In the rows, zero is written as 128.
The rows below fall into families. The same turns and mirrors carry the whole set onto itself and the rows of a family onto each other. For each named row, which other rows are in its family? Write them in the order they are listed.
These 40 rows form 5 families of 8 rows each.
mig: [126 171 117 119 108 121 123 121 123]
Dos: [123 170 113 125 107 130 122 127 130]
zera: [141 122 133 158 125 155 154 102 124]
lozez: [103 165 131 117 111 138 148 123 109]
Vir: [143 128 141 139 121 141 156  87 105]
fusu: [125 165 111 135 111 133 122 132 139]
par: [145 121 137 156 128 144 155  96 120]
tiko: [100 161 124 130 113 150 147 135 124]
deze: [120 144 132 156 146 110 147 127 137]
kav: [135 164 121 130 122 102 123 116 127]
Mis: [125 129 137 154 145 136 152 127 145]
raz: [131 168 120 122 114 110 124 116 122]
Radot: [148 144 117 156 117 160 135 137 119]
mup: [145 124 140 148 127 138 156  89 112]
kikon: [138 132 138 134 113 150 157  90 103]
bez: [110 163 138 115 119 116 150 113 104]
tulu: [156 139 120 164 129 144 135 133 122]
fad: [136 125 131 153 118 164 154 104 122]
taki: [144 151 118 141 107 162 136 133 107]
pumad: [104 153 121 148 125 147 146 140 138]
roz: [122 149 139 144 143  98 148 115 123]
Luz: [116 135 132 147 132 156 151 134 144]
bube: [134 133 135 136 109 160 156  96 106]
vufad: [128 161 112 143 120 126 121 132 144]
beme: [113 146 125 158 138 131 145 137 143]
daser: [151 155 130 125 110 136 138 114  88]
laro: [116 150 145 106 117 138 155 110 106]
zun: [136 160 119 140 127 104 122 120 136]
sok: [131 136 151 130 143 110 155 104 119]
dimi: [125 145 150 113 129 117 155 102 107]
Futik: [118 156 140 126 133 101 149 110 109]
riz: [146 155 124 128 103 153 137 123  94]
Ratid: [133 159 115 145 125 114 121 127 143]
Fupop: [109 150 138 114 112 158 154 121 116]
nutep: [110 143 132 131 118 165 153 132 132]
tup: [133 129 132 143 112 166 155 102 115]
tupal: [163 142 132 149 132 116 137 114 104]
Nek: [162 137 126 162 135 126 136 123 116]
zuvi: [131 130 145 147 149 117 153 115 135]
Let: [160 149 133 134 122 120 138 109  92]

Which other rows belong to the same family as Fupop? Mis, Luz, laro, sok, dimi, nutep, zuvi
Which other rows belong to the same family as Futik? lozez, tiko, deze, bez, pumad, roz, beme
Which other rows belong to the same family as raz? mig, Dos, fusu, kav, vufad, zun, Ratid
Which other rows belong to the same family as fad? zera, Vir, par, mup, kikon, bube, tup

The rows below fall into families. The same turns and mirrors carry the whole set onto itself and the rows of a family onto each other. For each named row, which other rows are in its family? Write them in the order they are listed.
These 16 rows form 4 families of 4 rows each.
bolig: [113 132 150 112 147 108 129 119]
tudep: [122 139 155 131 150 142 142 128]
vogok: [111 135 150 122 145 100 129 121]
takuz: [158 140 110 153 133 140 137 113]
zis: [147 132  98 145 129 104 119 114]
gak: [110 130 147 119 150 103 122 113]
vug: [116 134 154 124 143 143 132 127]
nev: [122 139 157 128 152 144 132 123]
sikan: [123 134 157 129 155 137 134 132]
pim: [106 131 146 122 147 107 124 129]
Mos: [157 134 106 146 126 141 127 111]
nevug: [145 130 103 141 134 101 118 100]
Vav: [153 135 105 159 135 136 130 111]
repi: [146 135 103 146 128  99 124 104]
Gusev: [157 139 109 152 134 142 127 107]
Sudu: [143 132  98 142 126 108 124  99]

Which other rows belong to the same family as tudep? takuz, gak, nevug
Which other rows belong to the same family as repi? vogok, nev, Gusev

The rows below fall into families. The same turns and mirrors carry the whole set onto itself and the rows of a family onto each other. For each named row, which other rows are in its family? Write them in the order they are listed.
These 40 rows form 5 families of 8 rows each.
Gofu: [132 152 115 128 130  88 154 135 105]
vufed: [127 137 132  90 160 110 131 120 113]
zovas: [124 127 125 113 121 113 163 114 109]
tupo: [125 156 126  93 157 106 135 126 132]
giva: [129 118 137 108 108 118 136 125 125]
Simos: [115 145 113 108 137 123 139 167  93]
bikup: [129 132 115 121 133 122 156 101 112]
nuze: [144 121 106 143 138 111 136 149  96]
Zile: [139 126 140 130 147 108 131 111 130]
natob: [133 119 113 113 124 117 160 113 128]
til: [120 142 126 126 143 127 115 168 135]
zivar: [116 133 122 117 160 145 114 135 118]
zuv: [107 142 104 116 124 135 148 159  99]
nis: [117 133 118 102 151 152 129 130 128]
meka: [142 131 141 107 145 102 112 127 110]
vopa: [120 160 110 124 147 122 122 167 129]
pasom: [126 136 124  85 162 107 128 132 122]
Vite: [129 138 133 127 141 108 132 116 148]
num: [142 132 117 141 143 111 130 156  92]
ragim: [113 123 123 112 127 133 135 167 101]
Vef: [119 148 113 107 135 132 131 166 143]
novi: [136 145 103 110 125 148 127 143 141]
Rivu: [145 156 106  95 154 125 121 128 115]
fimu: [130 127 118 154 125 119 136 147 104]
naf: [131 124 146 117 131  96 138 126 136]
relid: [134 142 111 112 165 143 121 131 133]
Dava: [138 151 111 137 122  97 157 144 123]
separ: [137 130 125 113 130 113 123 151  81]
Zit: [136 126 116 125 118 124 162 115 129]
sagi: [145 153  97 124 133 106 160 138 106]
zelik: [137 131 104 148 135 133 141 145  97]
sofe: [129 131 104 106 161 145 122 139 130]
Ligu: [159 149  97 129 139 117 131 131 102]
folo: [117 121 111 109 126 122 140 168  99]
Teto: [147 144  97 124 133  95 160 135 117]
Bot: [107 145 133  89 149 113 133 129 126]
pata: [145 148 103 114 110 119 150 128 135]
les: [124 139 107 117 136 126 126 173 141]
kud: [123 131 130 111 109 121 122 165 124]
bope: [133 116 138 116 142 101 129 124 140]

Which other rows belong to the same family as sofe? nuze, natob, pasom, folo, Teto, les, bope
Which other rows belong to the same family as zelik? zovas, tupo, Simos, Zile, til, nis, Dava
Which other rows belong to the same family as pata? giva, meka, novi, Rivu, separ, Ligu, kud
Which other rows belong to the same family as Bot? Gofu, bikup, zivar, zuv, vopa, Vite, fimu

The rows below fall into families. The same turns and mirrors carry the whole set onto itself and the rows of a family onto each other. For each named row, which other rows are in its family? Write them in the order they are listed.
These 15 rows form 5 families of 3 rows each.
Tuvo: [151 170 116 121 109 145 100 109 129  97 103 113 144 141 124 126  89 126
 122]
Dunot: [137 133 128 148 122 155 114 121 163 106 113 121 115 112 117 136 132 123
 114]
Beti: [157 129 142 150  98 124 144 106 141 138 131 125 133 155 138 111 115 101
 123]
kotut: [134 129 151 122 106 142 110 104 141 124 129 144 154 133  90 112 104 152
 119]
puli: [122 137 135 142 133 120 125 132 164  89 112 116 122 120 137 138 141 119
 118]
zuva: [131 162 157 116 114 124 122  96 134 122 135 119 167 144 134 124  94 149
 128]
Nizon: [140 135 115 122 109 132  96 129 140  83  95 137 137 137  91 114 110 125
 115]
dizut: [149 124 144 149 103 106 148 115 144 128 129 127 135 158 140 110 124  99
 123]
ferur: [154 115 141 151  98 119 143 114 146 132 128 135 130 153 124 106 124 101
 120]
Gezib: [113 130 160 115 120  94 124 120 144 100 127 139 163 145 112 114 119 147
 123]
vun: [133 160 150 122 108 123 127  79 127 112 111  94 165 130 141 120  99 112
 122]
bevo: [136 159 132 144 128 145 122 114 156 107 118 102 124 119 151 145 122 121
 121]
gufuz: [111 121 152 121 114  90 128 109 140  86 101 119 161 130 111 108 129 109
 116]
Kela: [137 121 141 129  97 149 112  88 136 115 105 123 149 116  86 106 109 116
 111]
suk: [130 159 123 116 121 100 109 130 135  72  98 119 149 149 130 124 109 121
 123]

Which other rows belong to the same family as Nizon? Tuvo, suk
Which other rows belong to the same family as bevo? Dunot, puli
Which other rows belong to the same family as vun? gufuz, Kela
Which other rows belong to the same family as dizut? Beti, ferur

The rows below fall into families. The same turns and mirrors carry the whole set onto itself and the rows of a family onto each other. For each named row, which other rows are in its family? Write them in the order they are listed.
These 28 rows form 7 families of 4 rows each.
zam: [122 124 126 123 139 143 133 128 148 138 121 144 118 116 114 133 155 132
 164 107 128 129 150 127 160  97 110 114]
Zat: [153 114 142 111 114 114 110 130 121 113 136 113 122 102 133 112 138 137
 106 105 132 141 140 154 106 137 103 113]
rok: [130 140 135 122 138 132 107 123 125 146 148 153 126 125 115 149 145 148
 142 105 137 141 157 116 136  93 125 145]
Vike: [125 119 116 127 125 141 101 146 112 120 131 115 140 131 143 136 133 134
 126 115 131 153  86 145 127 144 140 130]
gon: [118 131 139 132 159 115 140 123 105 117 132 144 112 123 127 113 116 152
 122 129 117 105 139  97 131  98 116 113]
surak: [112 135 142 101 104 108 125 110 132 131 152 111 139 115 136 151 119 135
 116 117 130 146 119 144 108 135 104 129]
Reb: [119 125 144 117 143 129 132 114 102 114 102 153 122 146 124 105 111 137
 129 144 116 124 134 101 127 110 132 112]
nom: [132 103 131 138 114 110 113 148 111 122 116 114 120 147 108 130 138 126
 131 134 135 150  98 137 140 143 149 124]
puv: [116 132 128 116 142 147 160 107 132 113 126 150 135 128 134 117 117 143
 128 128 116 109 135  96 138 125 105 125]
desu: [117 119 111 104 140 102 133 137 114 105 118 142 124 141 122 111 114 119
 151 132 104 124 138  96 140 109 117 124]
kip: [138 127 125 127 164 133 136 129 121 100 142 149 110 122 126 113 114 134
 132 142 116 112 151 110 138 109 114 115]
Vudi: [130 112 135 102  91 106 115 126 115 141 136 117 119 119 124 138 117 127
 121 139 143 136 139 137 108 161 107 118]
fol: [137 104 114 132 111 140 114 148 119 123 150 110 129 138 136 133 126 140
 136 131 138 166 101 126 118 134 139 126]
vekup: [120 125 121 127 133 134 112 113 137 130 139 140 126 117 124 144 160 123
 137  95 144 133 150 119 160 107  87 136]
gufus: [122 127 108 146 115 127 132 137 128 111 132 109 135 118 128 129 141 127
 126 121 121 139  84 120 140 146 138 141]
Fufo: [131 116 158  99 104 107 125 123 116 146 138 115 121 125 120 125 121 133
 107 128 137 148 150 164 118 127 121 113]
tade: [125 142 134 136 132 126 109 128 134 146 125 148 135 114 129 152 164 129
 145 102 136 135 145 107 159 113 103 126]
Zokan: [134 110 104 140 126 135 125 126 119 130 151 107 132 124 129 129 150 142
 131 132 125 143  90 127 147 146 140 138]
Melal: [124 139 129 127 132 138 117 127 123 142 116 155 114 104 131 136 151 133
 152 105 111 111 158 131 156 100 117 124]
motud: [128 133 118  99 121 112 129 108 131 127 125 101 124 118 110 137 114 117
 114 139 137 144 133 150 121 152 114 103]
zav: [116 120 150 122 169 118 138 115 114 116 113 136 143 126 123 113 103 139
 130 104 139 114 137 108 132 113 113 129]
nefug: [103 124 125 127 114 144 123 128 131 139 132 145 118 136 113 134 172 129
 139 134 133 132 140 107 152  94 104 107]
Petib: [137 135 148  85 100 104 128 132 117 140 121 118 114 119 125 116 117 133
 113 112 137 135 133 153 110 134 111 111]
refa: [123 116 129 106  92  99 109 132 107 143 125 106 129 107 128 132 113 133
 130 104 129 146 133 133 102 144 113 120]
Tedi: [142 124 114 146  97 142 140 122 102 133 131 122 132 116 145 127 129 133
 140 138 121 147 104 131 145 147 142 116]
filur: [120 111 145 137 110 126 114 141 116 132 135 132 114 132 145 131 148 146
 113 117 127 135  88 144 142 142 137 148]
badob: [116 110 132 111 150 118 141 119 104  93 123 157 129 144 122 111 113 142
 135 144 124 122 141 117 122 108 119 109]
pag: [123 123 134 128 147 130 106 126 111 142 114 145 110 119 115 111 166 125
 126 113 148 128 153 131 160  95 115 113]

Which other rows belong to the same family as Fufo? Reb, vekup, gufus
Which other rows belong to the same family as tade? Zokan, Petib, badob
Which other rows belong to the same family as rok? Zat, desu, Tedi
Which other rows belong to the same family as gon? zam, Vike, Vudi
Which other rows belong to the same family as surak? nom, puv, pag

The rows below fall into families. The same turns and mirrors carry the whole set onto itself and the rows of a family onto each other. For each named row, which other rows are in its family? Write them in the order they are listed.
These 32 rows form 8 families of 4 rows each.
leb: [138 111 122 109 147 123 126 138 101 111 117]
lunuf: [130 126 143 119 146 111 115 130 105 133 109]
nare: [130 148 133 143 120 148 133 114 146 129 157]
Fakun: [142 106 124 121 122 114 105 136 144 118 116]
lesev: [129 131 135 123 144 115 132 139 105 145 105]
Ribap: [141 109 116 131 117 123  97 130 144 123 132]
Bal: [117 105 132 108 137 125 131 139 108 123 106]
fiz: [124 132 104 144 122 146 141 104 153 119 143]
lom: [131 109 144 126 124 140 103 119 154 115 120]
rovo: [129 121 136 101 145 119 118 139 117 123 103]
lanu: [140 155 116 113 146 135 150 132 112 138 142]
Vumub: [129 134 112 148 117 144 146 101 143 128 149]
Mesu: [135 131 112 132 106 142 131 102 153 106 138]
zopa: [125 135 134 102 146 123 127 137 107 133 103]
lod: [144 106 125 128 133 128  95 122 138 116 113]
fatud: [136 123 114 148 114 139 136 103 153 119 146]
kadez: [117 146 124 118 138 131 166 130 114 140 128]
Tamor: [129 123 141 104 144 115 126 142 105 129 120]
kiz: [121 128 134 110 153 113 119 135 116 130 104]
vuvi: [124 151 132 122 141 140 166 115 112 123 120]
vufun: [141 106 126 119 122 135  94 126 136 112 130]
vakob: [133 134 105 135 112 152 148 115 149 113 143]
fufos: [128 146 131 129 140 138 168 120 112 136 139]
mek: [133 110 115 129 131 124  95 120 149 116 123]
Kuda: [123 156 122 133 129 145 159 104 114 134 125]
vid: [140 130 116 144 119 159 135 105 143 117 148]
Gekog: [115 151 122 123 128 135 167 117 121 134 136]
ved: [141 141 118 135 126 145 134  96 152 136 148]
Nabar: [142 109 123 132 125 134  97 110 146 112 125]
Biga: [128 138 107 117 140 130 162 116 108 143 135]
liveg: [112 151 123 125 145 133 165 119 120 133 124]
lare: [127 103 140 140 122 137 107 121 134 102 132]

Which other rows belong to the same family as Kuda? Fakun, lesev, Mesu
Which other rows belong to the same family as vuvi? lunuf, Ribap, vakob
Which other rows belong to the same family as lare? leb, nare, lanu
Which other rows belong to the same family as fufos? Tamor, vufun, vid
Which other rows belong to the same family as zopa? lod, fatud, Gekog

